In the data rows, the value 128 means zero.
Here are some numbered points:
[124  73 186 141 147 169 106  86 178 119 114 163 140 137 151 140  68 136
 111 154  91  85  97 194] 0
[157 173 106 140  58 108 124 125 129 119 120 129  65 128 110 106 138 174
  99  92 206 170 156  81] 1
[152 176 118 137  75 109 111 127 134 127 136 136  75 129  98 120 152 172
  92 104 190 152 161  77] 2
[ 82  98 118 129 114 122 114 152  80 128 173 153 142 103 118 152 124 136
 137  95 160  69 151 124] 3
[ 98 112 183 129 188 167 136 108 166 123 124  94 149  94 133 106 106 105
 126 135  42  92 144 174] 4
[129 137 128  95 126 116 124 133 155 176 122 110 121 116 126 141  98 156
 141 133 145 126 128 131] 5
[100 134 131 158 127 118 133 176  90 118 165 146 129 120 123 112 183  84
 132 114 126 119 178  93] 6
[163 115 106 173 128 120 139 108 123  75 118 142 161 138 144 117 156  86
 118 153  86 168  99 137] 7
[109 114 116 145 141 133 136 138 102 102 115 120 153 127 116 126 129 108
 151 136 125 130 120 122] 8
[114 124 130 146 138 134 154 139 118 118 107 104 162 134 119 133 144  99
 147 149 125 146 114 127] 9
[ 93 124 136 101 113 148 149 103 158 105 159 140 118 108 130 130 108 143
 136 165 153  80 136 130] 10
[155 195  74 108  87 102 144 122 153 134 114  96  80 116 127 130 145 178
 121 125 185 182 135  76] 11
[111 167 146  90  98 118 103 195 150 202 148 125  78 145 134 145 147 188
 149 124 168 110 169  95] 12
[145 181  97  40 110 100 134 116 132 211 109  89 113 114  95 137  76 180
 153 109 167 133 130 104] 13
[175 194  87 112  73 100 154 115 160 139 115  90  66 125 127 121 146 169
 110 111 196 205 128  65] 14
[159 128 107 151 132 114 134 114 142 103 118 132 156 126 140 123 144  88
 132 149  91 164 112 120] 15
[179 132  69  45  92 126 108 154 146 138  93 117 128 155 132 160  49 205
 161 137 196 142  80  96] 16
[122 110 109 165 125 136 111 148 115  98 149 171 133 139 154 137 132 107
 136 134 123 118 114 127] 17
[168 228  74  97  82  74 157 110 170 177 119  65  34 121 123 115 146 222
 113 109 198 223 144  67] 18
[137 149  94  97 155 107 147 103 180 191  89  58 132 101 114 158  91 172
 169 145 140 156  98 157] 19
[133 120 151 108 125 168 139  99 185  84  93 134 121 126 151 124  75 162
 112 150 129 105  98 150] 20
[ 88 167 156  86 103 112 134 142  84 203 157 109  84 117  81 116 164 139
 123 102 158 106 188 106] 21
[127 107 148 138 154 151 140  78 186 116  94  99 151 106 125 136  75 129
 135 161 116 129  88 186] 22
[145 109  93  93 124 115 105 154 127 151 126 142 144 150 143 145 101 149
 155 133 143 122 108 133] 23
[183 138 104 156 116  89 144 103 129  90 111 111 172 149 149 110 156  97
 116 146  92 214  96 147] 24
[143 149 126 137  69 110 129 123 129 109 132 140  68 139  98 126 137 179
  92  99 187 149 150  83] 25
[109 110 109  98  89 140 102 168 115 117 164 193 123 140 135 147 115 135
 167 156 183  87 129  96] 26
[ 65  83 145 140 117 148 107 156  94 122 192 158 139 106  98 159 119 140
 119  89 171  52 168 138] 27
[111 129 128 112 149 144 133 154  89 141 130 111 138 131 116 142 122 125
 157 124 142 101 132 124] 28
[171 119  76 114 155 106 123 148 151 111 123 128 182 137 180 135 111  84
 176 149  76 158  76 127] 29
[177 113 169 129 145 151 133  12 209 163  58 117 157 112 101 126  59 123
 117 207  89 155  67 211] 30
[ 92 108 165 149 185 177 141 110 142 125 125 109 150  98 142 117 115 114
 122 132  79  81 141 160] 31
[127 166 152 141  87 130 135 129 131 129 135 134  58 113  86 119 160 173
  90  99 192 140 178  92] 32
[136 118 137 149 120  99 112 156  90 142 162 179 145 160 128 121 180  82
 126 116 114 156 132 122] 33
[121 105 112 118  93 111 116 146  34 142 145 155 127 185 121 129 145 112
 123 118 146 135 103 123] 34
[118 104 170 194 150 108 121 104 110 125 151 140 145 105  96 135 168  70
 101 121 107 129 155 148] 35
[ 93 116 165 103 121 136  79 141 128 217 151 194 102 128 125 146 106 157
 116 130 138  53 150 138] 36
[ 79 107 122 127 120 124 114 151  89 142 180 142 110 110 110 143 125 129
 135  85 167  77 154 115] 37
[110  58 176 151 140 179 103  82 166 107 109 174 151 134 147 140  81 120
 101 171  79  70  85 207] 38
[117 127 143 145 117 111 124 166  96 119 161 159 127 137 129 125 185 105
 116 114 116 115 176  92] 39
[ 87 138 177 177 158 129 139 153  91 141 139 121 138 134 131 115 205  85
 114  93  70 116 158 133] 40
New points follow, each followed by the numbers of its three nearest points above by angle, nearest first.
[116 129 175 168 163 129 146 127 100 149 129 115 133 146 138 101 183  87
 110 121  46 151 151 145] 40 35 4
[129 133 137 119 139 132 148 125 129 122 121 106 136 120 112 112 145 131
 137 137 129 134 138 116] 9 8 21
[158 111 138 113 129 173 125  88 186  90 101 127 132 134 154 132  68 174
 115 159 128 118  84 154] 20 22 0
[147 134 124 136 149 125 145 117 135 127  91  94 152 129 107 128 123 108
 145 153 115 156 116 147] 9 30 24
[185 115  81 100 146  94 133 138 104 102 103 109 175 146 152 117 106 106
 151 123  90 181  70 130] 29 24 15
[ 95 124 131 119 147 142 126 138 119 126 125 113 137 122 122 137 113 134
 149 126 129  99 128 135] 28 31 27
[119 145 144 179 167 140 161 138 125  86 127  89 131 124 124 110 190 104
 117 101  88 142 153 120] 40 35 6
[132 104  88  78 114 106 104 163 126 165 129 143 135 155 151 161  87 161
 164 124 156 120  99 110] 23 16 26
[131 148 127 115 122 143 139 159 124 118 114 125 116 162 145 120 129 146
 144 129 129 127 133 106] 12 16 11
[ 80 142 193 169 148 117 149 162 101 152 135 114 120 130 137  92 214  91
 117  92  58 118 206 130] 40 6 39
[156 112  86  74 103 116 105 180 119 162 124 149 133 154 144 158  83 146
 152 117 173 117 129 115] 23 16 26
[134 117 109 117 130 156 134 139 118  85  96 122 129 141 149 130 118 124
 126 156 137 114  95 127] 20 8 16
[109 136 121 127 143 132 126 135 115 150 121 106 125 115 116 144 111 140
 147 128 143 105 134 134] 28 5 13
[ 53 148 170 107 114 110 135 143  67 207 172 121  94 101  69 118 167 109
 114 101 159  76 214 105] 21 37 6
[113 106 116 126  87 105 113 144  52 138 140 153 131 167 112 132 129 115
 120 124 151 139 112 154] 34 33 3
[161 106  90  70 115 110  90 160 126 161 131 163 149 163 155 159  84 141
 171 150 143 132  90 131] 23 16 26
[ 76  93 169 180 181 161 119 116  98 118 131 128 129 104 129 135 124 127
 108  97  87  69 130 171] 31 4 38
[101  65 136 229 195 155 164  88  99  39 133 113 214 129 156  94 154  40
 111 137  12 145  62 202] 7 15 31
[118 101  99 125  88 115 112 130  49 131 141 160 133 162 103 131 139 121
 121 115 158 119 114 125] 34 3 33
[151 103  83  83 116 113  96 145 128 145 131 145 141 148 156 159  80 151
 151 129 144 129  87 133] 23 16 29
[103 135 170 169 154 124 145 153 104 146 135 110 129 137 129 113 194  81
 121 106  67 134 158 134] 40 35 6
